Each row has a name. Each question is about the rows just above it.

K706: [117 136  85 175 125]
K742: [109 137 147  80 160]
K824: [139 124  58 139 133]
K792: [124 133 176 105 125]
K914: [ 96 134  64 142 143]
K895: [133 135 188 103 126]
K571: [188 188 188 188 126]
The value that K824 holds more than once: | [139]
Which value appears more than once in K571? | [188]
The row with [188 188 188 188 126] is | K571

K792: [118 191 191 185 153 191 138]
K321: [111 167 157 173 122 122 134]
K257: [ 89 167 119 173 173  89  89]
Which value appears more than once in K792? | [191]
Which value appears more than once in K321? | [122]
Whose row is [111 167 157 173 122 122 134]? | K321

K959: [129 119  98 161 155 161 162 112 144 136 127 139 168 103 109 111 127 113
 127 133 122 118 114 130 128 149  98  86 133 141 138 160]
K137: [134 122 141 122 135 110 106 118 143 117 122 136 110 103 142 107 143 126
 134 112 143 119 136 134  97 145 127 134 103 136 123 143]
K824: [ 57 129 126 150 114 136  98 129 160 108 133 143 138 137 128 153 138 150
 105 124 146 137  94 138 173 115 134 115 115 141 138 123]
Whose row is [ 57 129 126 150 114 136  98 129 160 108 133 143 138 137 128 153 138 150
 105 124 146 137  94 138 173 115 134 115 115 141 138 123]? | K824
Whose row is [134 122 141 122 135 110 106 118 143 117 122 136 110 103 142 107 143 126
 134 112 143 119 136 134  97 145 127 134 103 136 123 143]? | K137
Which row holds [129 119  98 161 155 161 162 112 144 136 127 139 168 103 109 111 127 113
 127 133 122 118 114 130 128 149  98  86 133 141 138 160]? | K959

K936: [115 122 118 114 120 127 118 126 139 118 118]
K959: [108 125 135 118 146 131  96 113 103 108 114]
K914: [112 124 127 156 123 151 171 156 165 165 181]
K706: [162 140 119 132  98  89 151 118 130 114 136]
K895: [120 140 128 150 128 122 142 123 119 109 150]
K321: [111 136 136 145 110 136 138 132 124 127 161]
K824: [100 139 144 140 125 149 119 124 110 116 140]
K571: [162 140 119 132  96  89 151 118 132 114 136]
K257: [162 140 119 132  98  89 139 125 109  96 172]
Which value appears more than once in K571? | [132]
Repeated in K936: | [118]

K895: [122 178 113 150 182 164 116]
K792: [112 192 126 112 112 112 134]
K742: [163  87 120 156 118 146 120]
K321: [134  74 129 111  97  97 143]
K936: [120 146 133 104 146 102 146]
K959: [133 138  72 136 159 165  87]
K824: [115 115 127 112 133 114 147]
K914: [134  77  77 143  77 165  95]
K137: [117 142  98 116 129 143  90]
K571: [133 151  53 139 204 168 117]
Repeated in K792: | [112]
Repeated in K824: | [115]
Where do [117 142  98 116 129 143  90] appear? | K137
The value that K742 holds more than once: | [120]
The value that K936 holds more than once: | [146]
Repeated in K914: | [77]

K742: [137 134  84 157 101 100 176 123 118 134 134]
K137: [137 101  84 157 101  84 176  84 132  51 101]
K936: [129  94 129 129 129 129 152 171 129 128 175]
Which value appears more than once in K742? | [134]
Which value appears more than once in K936? | [129]
The row with [137 134  84 157 101 100 176 123 118 134 134] is | K742
The row with [129  94 129 129 129 129 152 171 129 128 175] is | K936
The row with [137 101  84 157 101  84 176  84 132  51 101] is | K137

K824: [131 166 107 158 123 130 134 165 138 178 102 107 147 109 146 142 109 152
 188 139 183 137 108 115 107 108 116 118 159 197 122 182 119 151 129 122
 161 149 179 168 163 129 123 115 121 102 120 136]
K321: [ 96 109 137 110  78 119 102 107 126 119 143 147 124  91 110 110 146 131
 136 160 104 104 102 133 112 152  98 141 134 154 127 136 126  82 129 120
  93 129 132 111 149  73  93 154 105  75 142  90]
K706: [101 128 157 108  92 117 105 119 125 134 161 158 114  88 126 102 153 121
 120 154 115 114  95 149 109 164  93 151 123 127 133 111 139  96 133 116
 110 128 121 118 138  88 105 164  98  86 150 107]
K137: [117  60 122  99 107 118 119  71 124  58 127 129 132 153  90 118 136 123
  95 125  49 101 156 121 155 125 149 127 114 109 128 117 122  76 129 138
  66 118  93  76 114  94 124 123 149 142 126  93]
K895: [154 152 118 136 171 164 152 142 136 146 137 112 130 170 146 145 128 121
 129 123 154 164 159 134 151 133 176 122 117 115 120 122 133 164 127 130
 162 142 125 146 119 174 151 130 156 176 116 165]
K571: [119  99 149 100 119 131 119  98 120  92 155 138 117 140 119 111 144 111
  81 131  78 122 138 151 138 151 144 148  97  81 128  85 144 101 136 131
  98 116  83  96 101 113 140 151 137 148 137 121]
K742: [122  63 124 110 103 125 125  80 131  66 115 118 154 147  94 114 114 148
 108 116  51  96 150 119 149 103 137 129 133 138 139 145 131  76 146 143
  66 133 111  83 131  89 139 104 147 148 131  87]
K914: [129  96 143 113 120 125 129 104 124  93 140 138 135 140 120 117 138 128
 100 127  79 114 139 137 142 134 136 141 120 108 134 116 137 102 139 136
  98 123 104 102 118 114 137 133 139 143 138 116]
K959: [118 121 105 125 113 121 121 120 128 128  99  94 141 126 112 118  99 145
 142 119 128 118 128 114 130 100 128 113 142 157 122 148 118 118 128 126
 117 130 136 120 144 113 129 105 129 125 113 112]
K792: [118  92 149 119 101 106 112 102 127  92 131 126 143 133 110 122 119 148
 110 126  81 142 139 148 142 123 142 149 132 117 138 121 145  96 147 143
  86 116 112 101 123  97 148 130 135 142 140 102]
K257: [118  92 149 119 101 106 112 102 127  92 131 126 143 133 110 122 119 148
 110 126  81 110 139 148 142 123 129 149 118 113 135 118 109  63 123 125
  62 124  92  64 127  85 101 104 127 124 121  76]
The row with [117  60 122  99 107 118 119  71 124  58 127 129 132 153  90 118 136 123
  95 125  49 101 156 121 155 125 149 127 114 109 128 117 122  76 129 138
  66 118  93  76 114  94 124 123 149 142 126  93] is | K137
The row with [154 152 118 136 171 164 152 142 136 146 137 112 130 170 146 145 128 121
 129 123 154 164 159 134 151 133 176 122 117 115 120 122 133 164 127 130
 162 142 125 146 119 174 151 130 156 176 116 165] is | K895

K742: [122 111 148 122 124 108  84 133 142 117 126 130 119 115 104 148 126 133
 144 130 106 113 106 130 114 136 133 119 108 116 114 154  65 131 140 126
 138 111 151]
K936: [132 118 126 115 112 126 115 144 138 129 153 139 115 116 130 141 112 118
 153 127 110 110 108 127 117 120 144 125 117 144 117 168  99 144 142 130
 119 105 128]
K571: [126  98 131 122 121 113  98 152 158 130 137 141 109 113 108 148  90 133
 132 167 113 122 137 118 100 126 125 137 117 132 114 155  70 136 137 110
 126 102 126]
K137: [127  98 129 126 119 111 101 139 153 131 141 144 106 128 108 147  84 140
 130 170 110 122 117 115 102 133 122  98 118 142 115 121  65 126 121 108
 121 111 138]
Whose row is [122 111 148 122 124 108  84 133 142 117 126 130 119 115 104 148 126 133
 144 130 106 113 106 130 114 136 133 119 108 116 114 154  65 131 140 126
 138 111 151]? | K742

K571: [ 85 158 137 163 141 180 160 150 136 137 132 136  84 153 162 109  92 136
 172]
K959: [111 104  82 173 142 150 137 177 131 137 202 121 115 137  79 109 146 169
 131]
K321: [116  95 152 146  88 115 115 135 113 115 134 126 124 206  81 109 135 140
 115]
K137: [111 104  82 173 142 118 137 177 131 137 202 121 115 137  79 109 146 169
 131]
Whose row is [ 85 158 137 163 141 180 160 150 136 137 132 136  84 153 162 109  92 136
 172]? | K571
The row with [111 104  82 173 142 118 137 177 131 137 202 121 115 137  79 109 146 169
 131] is | K137

K824: [123 124 108 131 114 137 118 125 140 121 131 124 113 142 125 133 100 129
 120 125 147]
K895: [138 118 146 133 111 116 126 112 102 110 109 112 112 134 112 156 106 103
 173 126 145]
K959: [132 125 110 131 137  98 114 106 120 135 133 142 138 126 129 138 109 112
  96 136 113]
The value that K959 holds more than once: | [138]
Whose row is [132 125 110 131 137  98 114 106 120 135 133 142 138 126 129 138 109 112
  96 136 113]? | K959
[138 118 146 133 111 116 126 112 102 110 109 112 112 134 112 156 106 103
 173 126 145] is in which row? | K895

K936: [153 156 176 146 126 116 156 156 155 120 142 176 156]
K895: [101 129  97 123 144 108 120 210 186 179 132 104 139]
K824: [140 106 103 147 116 173 120  84  99 173 132 173 132]
[140 106 103 147 116 173 120  84  99 173 132 173 132] is in which row? | K824
Which row holds [153 156 176 146 126 116 156 156 155 120 142 176 156]? | K936
Whose row is [101 129  97 123 144 108 120 210 186 179 132 104 139]? | K895

K959: [136 106 114 110 136 126 141 132 153 136 118  91 143 213 136 114 156 123
  42 150 135 134]
K742: [103 107 132 116 114 107 139 148 108 122  92 126 132 102 149 103 117 120
 133 154 167 125]
K936: [122  73  91 152 148 150 140 156 115 124 141 127 101 134 151 144 163 158
 125 112 137 134]
K824: [125 114 111 116 130 103 120 134 153 174 133 210 135 140 152 143  94 157
 111 140 149 132]
K137: [113 138 117 183 122 138  94 130 150 134 143 107 189 143 143 132 118 121
 132 119 111 149]
K321: [122 107 132 116 105 107 139 148 108 122  92 126 132 102 149 103 117 120
 133 154 167 143]
K792: [117 120  97  87 129 126 127 108  95  93 117 140 117 131 165 169 151  96
 141  78 117 183]
K914: [137 147  97  98 127 119 174 126 157 122 130 121 113 137 130 119  91 114
 111 120 152 125]
K571: [126 147  97  98 127 119 174 126 157 122 130 121 113 137 130 119  91 114
 111 120 152 130]
K706: [132 120  97  95 129 126 101 108  95  93 121 140 146 131 165 169 151  96
 141  95 104 132]
Repeated in K936: | [134]
The value that K792 holds more than once: | [117]
Whose row is [122 107 132 116 105 107 139 148 108 122  92 126 132 102 149 103 117 120
 133 154 167 143]? | K321
Whose row is [122  73  91 152 148 150 140 156 115 124 141 127 101 134 151 144 163 158
 125 112 137 134]? | K936
Whose row is [125 114 111 116 130 103 120 134 153 174 133 210 135 140 152 143  94 157
 111 140 149 132]? | K824

K792: [129 105 122 151 129 129  66]
K914: [122 149  83 183  92  92  92]
K321: [183 149  83 183 183 197 122]
Repeated in K792: | [129]
Which value appears more than once in K321? | [183]
The value that K914 holds more than once: | [92]
The row with [183 149  83 183 183 197 122] is | K321
[122 149  83 183  92  92  92] is in which row? | K914

